Each path below is one point turned by a fixed rotation once a step. After each direction that follows a path, write how fast that rotation turns it, in deg/step (0 if it stays still).
Each turn is a multiple of 5 degrees from 10 to 175, or 0.
Each row of a path follows its step; steps can be skipped.
Path 1:
step 10: [-1.80 -0.58  0.79  3.03 -0.84  0.69  2.97 -0.41  1.36 -1.37  1.12  1.99
  0.67  3.11 -0.68  2.64 -2.01 -2.05 -2.20 -2.36 -2.68 -0.25 -0.33 -1.69
  2.02  1.04  0.72 -0.22 -1.82  1.57 -3.39  2.40 -2.70 -2.80 -0.70 -0.09
  0.89  1.02  0.47  0.41  1.00  1.40  1.90  2.14 -2.43  2.21 -0.14  1.00
 -2.41 -0.38 -0.69]
step 23: [ 2.12 -6.48  2.87  0.37  0.40  0.32  1.69  0.51  0.89 -1.08  0.66  2.24
 -0.56  1.96 -1.53  0.33 -1.63 -1.73 -0.71 -1.00  0.87 -1.17 -1.17  0.38
 -0.79  1.77  0.11 -1.94 -1.56  1.06 -0.56 -0.33  1.61  1.10  3.21 -1.37
 -0.90  2.40  1.87 -1.15 -0.27 -0.42 -0.87 -1.68 -0.06  1.95  0.33 -1.37
 -1.81  1.56  4.21]
step 24: [ 0.41 -3.01  2.99 -1.02 -1.88 -2.65  1.31  0.04  0.65  2.05 -0.86  2.70
 -0.11 -1.05  3.18  1.57 -2.15  0.95 -0.21 -3.10  1.09  0.26 -1.50  1.26
  0.64  1.45  0.63  0.08  0.27 -0.30 -1.11  1.22  1.68  1.48  4.51 -0.81
  2.51  0.78  0.79  1.32  1.62 -3.26  0.35 -1.71  2.47  1.42 -2.76  0.77
 -0.73  1.13  1.24]
step 29: [ 0.82 -0.42  0.58  3.43  1.03  0.65  2.48  0.39  1.54  1.27 -0.83  1.69
 -0.30  2.21 -0.85  2.24 -1.36 -2.79 -0.11  0.49  1.02 -1.41  0.47  1.27
  2.11 -1.52 -0.74 -0.93  0.01  2.12 -1.42 -3.99  3.02 -1.97  1.31  1.23
  1.93  2.88 -0.96  0.57  0.08 -3.14 -0.61 -2.49 -2.18  0.34 -2.35 -0.76
  1.60  2.93  1.68]
step 32: [-0.44 -0.66 -0.76 -0.35 -0.39  1.79 -0.66 -3.09  0.57 -2.02  1.25  1.77
 -1.38 -1.30  2.93 -1.79 -0.65 -1.21 -2.10 -3.47  2.96 -3.18  0.12 -1.02
  2.62 -1.65 -1.57  0.71 -1.03  1.58  2.55  2.54  2.72  0.64  0.59 -3.41
  3.18 -1.01 -0.12  1.57  0.25 -1.14  0.98 -1.38 -0.45  0.98  0.40 -2.84
 -0.74 -0.39 -0.01]
step 33: [ 1.33 -3.00  0.43 -2.34 -1.19  1.24  0.77  0.83  0.11  0.05  0.97  0.27
 -0.93  2.57 -1.02 -0.42 -1.00 -1.29 -1.36 -3.40 -2.43 -0.87 -1.99  0.03
  3.94 -2.16  0.00  1.28 -0.07  1.35  4.12  1.54  2.52  1.55 -1.17 -2.64
  2.88  3.84  1.65  0.98 -0.36  1.69  1.16  0.35  0.05  0.55  2.09 -1.37
  0.27 -0.34  0.84]
step 37: [-0.54  1.86 -0.22  2.70 -0.78 -2.75  3.14 -1.95  0.25 -3.75  0.56  0.19
 -0.86 -0.99 -1.70  1.50 -2.20 -0.43 -2.72 -0.64  1.38  2.54 -1.17  1.19
  1.97 -0.95  1.53 -2.11 -2.98  1.84  0.20  1.22  3.81 -1.00 -0.71  0.49
  2.45 -1.53  2.56  1.78 -0.19 -0.24  1.66 -1.13  0.22 -0.82 -3.30  1.01
 -0.33 -0.53  0.11]
step 40: [ 3.79  0.48  0.05  0.66 -1.78  4.40  3.62  1.46 -1.19  1.08  3.23  1.61
  0.41 -0.22  1.89 -0.20  0.58  1.26 -0.43 -2.94  0.11 -0.74  2.43  2.27
  1.11 -0.33  4.02 -1.77 -1.47  0.07  1.45 -0.41  0.90  2.10 -0.15 -1.87
  2.58  0.03  0.62 -1.70  0.12 -1.27  0.33 -0.06  0.62  2.62  1.39  1.02
 -1.29 -0.07 -0.77]
step 41: [-0.86 -4.22  0.42 -0.29  0.69  2.54  2.19  0.76 -0.63  2.93  2.70  0.03
  1.00 -0.94 -2.27 -1.69 -1.30 -0.32 -0.63 -2.23 -0.55  1.23  0.38 -0.44
  3.30  0.86  1.87 -0.39 -1.14 -1.49  1.48  1.98  0.30 -0.80 -1.65 -2.58
  0.82 -1.86  1.51 -2.38  0.66 -0.87 -1.20 -0.71 -0.59  3.17 -1.52  2.67
 -2.95  2.22 -2.20]
step 46: [ 1.44 -0.22  1.31  2.78 -2.48  2.60  2.01  1.04  1.25  0.19 -0.57  0.90
 -1.31  0.22  0.00  3.10  0.22 -2.71 -0.31 -1.62 -0.54 -2.54  0.19 -1.39
  0.69  0.43  4.14 -1.90  0.22 -1.26 -1.21  1.34 -1.66  0.07 -4.57 -0.16
  1.39  0.87  3.23 -1.06 -2.63 -0.40  2.02  1.04  0.45  0.51 -1.03 -2.16
 -1.27  2.75 -0.45]
Speeds:
[ 0.37 -0.50  0.27 -0.26  0.23  0.49 -0.01  0.41  0.05 -0.39 -0.36  0.12
  0.09 -0.39 -0.75  0.35 -0.61  0.48  0.02  0.36  0.02  1.04 -0.21  0.22
 -0.41 -0.45  0.23 -0.09  0.11  0.96  1.30 -0.92  0.38  0.04 -0.69  0.21
  0.63 -0.54 -0.18 -0.44  0.42 -0.03 -0.32  0.40 -0.54 -0.05  0.11  0.09
 -0.48 -0.40  0.66]
100
[ 0.69 -0.15 -0.25  0.26  0.22 -0.41  0.97 -0.60 -0.31 -0.43 -0.43  0.21
 -0.01 -0.03  1.60 -0.26  0.14  0.75 -0.77  0.34  0.35  0.63 -0.28  0.24
  0.07  0.03 -0.26  0.05  0.40 -0.21  0.12  0.07  0.05 -0.04 -0.16  0.26
  0.64  0.29 -0.35 -0.50 -1.07  0.03 -0.40 -0.02 -0.42  0.29  0.53 -0.08
  0.30 -0.35 -0.70]
140
[ 0.45  0.19  0.40  0.00 -0.25 -0.56 -0.33  0.31  0.09  0.57 -0.53  0.42
 -0.20  0.59  0.03  0.33  0.33 -0.06  0.35  1.31 -0.16  0.20  0.99 -0.04
  0.33  0.50  0.43  0.18  0.45 -0.80 -0.11 -0.38  0.55  0.15 -0.18 -0.86
  0.62 -0.44  0.21 -0.24 -0.20 -0.23 -0.24 -0.74  0.18  0.44 -0.47  0.01
 -1.10  0.29 -0.15]
65
[ 0.31  0.27  0.05 -0.40  0.17  0.16 -0.06  0.25 -0.09  0.34 -0.41  0.78
 -0.21 -0.16 -0.01  0.58 -1.30  0.49 -0.06  0.19 -0.21 -0.63 -0.57 -0.71
 -0.63  1.43  0.12  0.21 -0.30 -0.19 -0.50  0.12 -0.53  0.15 -0.18  0.32
 -0.80 -0.19 -0.58 -0.68 -0.69 -0.05  0.06  0.62  0.03 -0.03 -0.30 -0.22
 -0.35 -0.33  0.19]
10
[-0.45  0.69  0.18 -0.07  0.67  0.79 -0.59 -0.61  0.25 -0.18 -0.43  0.12
 -0.82  0.31 -0.37  0.12 -0.06  0.97 -0.01 -0.67 -0.44  0.45  0.34  0.12
  0.47  0.45 -0.67  0.03 -0.10  0.22  0.29  0.34  1.14  0.41  0.37  0.10
 -0.02  0.99 -0.17 -0.29 -0.32 -0.63 -0.49 -0.69  0.26 -0.25 -0.14 -0.18
  0.21  0.28  0.27]
10
[-0.34  0.26 -0.59 -0.04  0.35  0.17  1.41  0.90  0.25  0.36 -0.38 -0.44
 -0.26  0.21 -0.96 -0.29  0.34 -0.09  0.47  0.01 -0.49 -0.48 -0.51 -0.28
  0.05  0.16 -0.13 -0.44  0.31  0.35  0.09 -0.09 -0.27  0.44  0.20  0.12
 -0.12 -0.49 -0.24  0.09 -0.35 -0.32 -0.81 -0.83 -0.33  1.21  0.50  0.22
  0.25 -0.09 -0.40]
55
[-0.58 -0.15 -0.37  0.09 -0.37  0.20  0.12  0.81 -0.22  0.60  0.02  0.04
  0.00  0.49  0.89  0.60 -0.23  0.28  0.76 -0.60 -0.26  0.96  0.29  0.62
 -0.07 -0.62  0.42 -0.13  0.09 -0.09 -0.73 -0.61 -0.50  0.07  0.38 -0.73
 -0.09  0.22 -0.59 -0.62 -0.05 -0.74  0.03  0.54 -0.12  0.32 -0.23 -0.13
  0.81  0.30  0.62]
70
